-.41	-.27	-.02	.31
-.08	-.31	.20	.52
->
-.27	-.02
-.31	.20

.06	-.38	.27	-.39	-.35
-.04	.46	-.44	.11	.14
->
-.38	.27
.46	-.44

-.24	-.54	-.52
-.29	-.49	-.32
->
-.54	-.52
-.49	-.32

-.02	.14	-.31	-.19	-.01
-.05	-.03	.14	.08	.08
.05	-.05	-.55	-.22	.10
.05	.18	-.21	.04	.20
.17	.13	-.24	-.03	.11
->
.14	-.31
-.03	.14

.32	-.37	.22
.21	-.18	.24
.09	-.26	.09
.23	-.54	.00
.19	-.11	-.03
->
-.37	.22
-.18	.24

-.09	-.16	.07	-.14
-.50	-.16	-.33	.04
->
-.16	.07
-.16	-.33

.09	.51	-.10	.20	-.33
.03	.18	-.09	.03	-.19
.05	.25	-.04	.10	-.15
.08	.44	-.04	.21	-.22
->
.51	-.10
.18	-.09

-.03	-.33	.18
-.39	.19	-.23
-.30	-.03	-.01
->
-.33	.18
.19	-.23

-.12	-.14	-.48
-.25	-.01	-.17
-.19	-.03	-.43
.03	.00	.13
->
-.14	-.48
-.01	-.17
---
.49	-.13	-.03	-.02	.12	-.06	-.23	.15	.04
.13	-.13	-.04	-.05	.03	.12	.08	.20	-.22
.08	-.16	.09	-.02	.02	-.10	.04	-.22	.31
-.05	-.10	.09	-.04	-.09	.16	.12	.01	-.10
-.12	.11	.03	.10	.00	-.05	.03	.08	-.04
-.25	.24	-.14	.06	.08	.14	.22	.12	-.09
-.01	-.05	-.06	-.02	.03	.07	.06	-.01	.16
-.01	.02	-.03	.04	-.06	.10	.10	.12	-.09
-.06	-.07	.05	.04	-.06	.03	.07	.00	-.07
.02	.09	-.04	.05	.14	.26	.35	-.05	-.09
->
.04	.49	-.13	-.03	-.02	.12	-.06	-.23	.15
-.22	.13	-.13	-.04	-.05	.03	.12	.08	.20
.31	.08	-.16	.09	-.02	.02	-.10	.04	-.22
-.10	-.05	-.10	.09	-.04	-.09	.16	.12	.01
-.04	-.12	.11	.03	.10	.00	-.05	.03	.08
-.09	-.25	.24	-.14	.06	.08	.14	.22	.12
.16	-.01	-.05	-.06	-.02	.03	.07	.06	-.01
-.09	-.01	.02	-.03	.04	-.06	.10	.10	.12
-.07	-.06	-.07	.05	.04	-.06	.03	.07	.00
-.09	.02	.09	-.04	.05	.14	.26	.35	-.05

-.10	-.23	-.08	-.01	-.15	-.02	.07	-.08	-.11	-.21	-.12	-.02
.19	-.17	.31	.17	.19	.13	.00	.01	-.16	-.18	-.03	.18
-.08	.02	-.05	-.21	-.01	.01	-.11	.01	-.15	-.01	.06	.01
.19	.06	.35	.01	.31	.14	-.06	.16	-.09	.02	.16	.23
.12	-.11	.20	.13	.10	.10	.06	.04	.03	-.06	.01	.13
-.19	-.25	-.46	-.03	-.47	.01	-.16	-.44	.11	-.09	-.29	-.29
-.21	-.13	-.14	-.16	-.20	-.11	.04	-.12	-.13	-.24	-.18	.00
->
-.02	-.10	-.23	-.08	-.01	-.15	-.02	.07	-.08	-.11	-.21	-.12
.18	.19	-.17	.31	.17	.19	.13	.00	.01	-.16	-.18	-.03
.01	-.08	.02	-.05	-.21	-.01	.01	-.11	.01	-.15	-.01	.06
.23	.19	.06	.35	.01	.31	.14	-.06	.16	-.09	.02	.16
.13	.12	-.11	.20	.13	.10	.10	.06	.04	.03	-.06	.01
-.29	-.19	-.25	-.46	-.03	-.47	.01	-.16	-.44	.11	-.09	-.29
.00	-.21	-.13	-.14	-.16	-.20	-.11	.04	-.12	-.13	-.24	-.18

-.08	.47
.11	-.11
.17	-.37
-.26	.34
.00	-.16
->
.47	-.08
-.11	.11
-.37	.17
.34	-.26
-.16	.00

.01	.50	.36	-.06	-.01	-.04	-.29
.01	.03	.01	-.02	-.01	-.04	.00
.01	.03	.00	-.02	.01	-.04	.00
.01	.03	.01	-.02	-.01	-.04	.00
.02	.02	.01	-.02	-.01	-.04	.00
.10	-.03	-.03	-.02	-.01	-.04	.00
.02	.03	.01	.09	-.01	-.04	-.01
.01	.03	.02	-.02	-.01	-.04	.00
.12	.03	.01	-.02	-.01	-.04	.00
.12	-.11	-.09	-.02	-.01	-.04	.00
-.12	.31	.01	-.02	.22	-.28	.35
->
-.29	.01	.50	.36	-.06	-.01	-.04
.00	.01	.03	.01	-.02	-.01	-.04
.00	.01	.03	.00	-.02	.01	-.04
.00	.01	.03	.01	-.02	-.01	-.04
.00	.02	.02	.01	-.02	-.01	-.04
.00	.10	-.03	-.03	-.02	-.01	-.04
-.01	.02	.03	.01	.09	-.01	-.04
.00	.01	.03	.02	-.02	-.01	-.04
.00	.12	.03	.01	-.02	-.01	-.04
.00	.12	-.11	-.09	-.02	-.01	-.04
.35	-.12	.31	.01	-.02	.22	-.28

.12	.22	.17	.17	-.22	.02	.37	.13	.04	.08	.07
.00	-.18	.01	-.15	.14	-.01	-.15	-.36	-.34	-.37	-.07
-.04	-.31	-.03	-.14	.05	-.01	-.07	-.33	-.24	-.34	.01
.45	.21	-.07	.08	-.14	.01	-.23	.45	.14	.32	.37
-.08	.31	.05	.12	-.20	.03	.51	-.06	.01	.05	.15
.33	.34	.14	.17	-.25	-.11	.12	.27	.05	.22	.29
->
.07	.12	.22	.17	.17	-.22	.02	.37	.13	.04	.08
-.07	.00	-.18	.01	-.15	.14	-.01	-.15	-.36	-.34	-.37
.01	-.04	-.31	-.03	-.14	.05	-.01	-.07	-.33	-.24	-.34
.37	.45	.21	-.07	.08	-.14	.01	-.23	.45	.14	.32
.15	-.08	.31	.05	.12	-.20	.03	.51	-.06	.01	.05
.29	.33	.34	.14	.17	-.25	-.11	.12	.27	.05	.22

-.33	.23	-.05	-.08	.46
-.33	.19	-.06	-.08	.46
->
.46	-.33	.23	-.05	-.08
.46	-.33	.19	-.06	-.08

.16	.21	-.02	.06	.10	.09	-.18
.49	.47	-.15	.36	-.02	-.37	-.26
-.23	-.29	-.10	-.12	-.21	-.04	.06
.15	.15	.03	.13	.02	.00	.00
.11	.39	.24	-.08	.17	.20	-.33
->
-.18	.16	.21	-.02	.06	.10	.09
-.26	.49	.47	-.15	.36	-.02	-.37
.06	-.23	-.29	-.10	-.12	-.21	-.04
.00	.15	.15	.03	.13	.02	.00
-.33	.11	.39	.24	-.08	.17	.20

.05	-.01	.00	-.11	.02	-.01	.09	.07
.01	.02	-.06	.04	.04	.01	-.15	-.31
-.02	-.01	-.03	.10	.00	.03	.03	-.41
-.01	.01	.00	.02	.01	.01	-.01	-.27
.05	.01	-.04	-.07	.05	-.01	-.09	-.12
->
.07	.05	-.01	.00	-.11	.02	-.01	.09
-.31	.01	.02	-.06	.04	.04	.01	-.15
-.41	-.02	-.01	-.03	.10	.00	.03	.03
-.27	-.01	.01	.00	.02	.01	.01	-.01
-.12	.05	.01	-.04	-.07	.05	-.01	-.09
---
-.46	.13	.00
-.21	-.31	-.08
-.08	-.07	-.03
.16	-.17	-.09
->
-.46	.13
-.21	-.31
-.08	-.07

.30	-.17	-.56
.34	-.53	.26
-.30	-.02	.24
-.35	.50	.19
->
.30	-.17
.34	-.53
-.30	-.02

-.11	-.21	-.52
.26	-.36	-.22
.15	-.25	-.52
.55	.28	-.39
->
-.11	-.21
.26	-.36
.15	-.25

-.35	-.26
-.40	-.35
-.40	-.55
-.41	-.47
->
-.35	-.26
-.40	-.35
-.40	-.55

.21	-.39	-.10	-.18	.31
-.34	.32	.10	.15	-.22
-.36	.27	-.17	.24	-.11
-.08	.21	.16	-.16	-.07
-.15	-.04	-.19	.11	-.17
->
.21	-.39
-.34	.32
-.36	.27

.46	.23	-.24	-.24
.19	.07	-.12	.06
.35	-.04	-.10	-.13
-.25	-.01	-.17	.00
->
.46	.23
.19	.07
.35	-.04
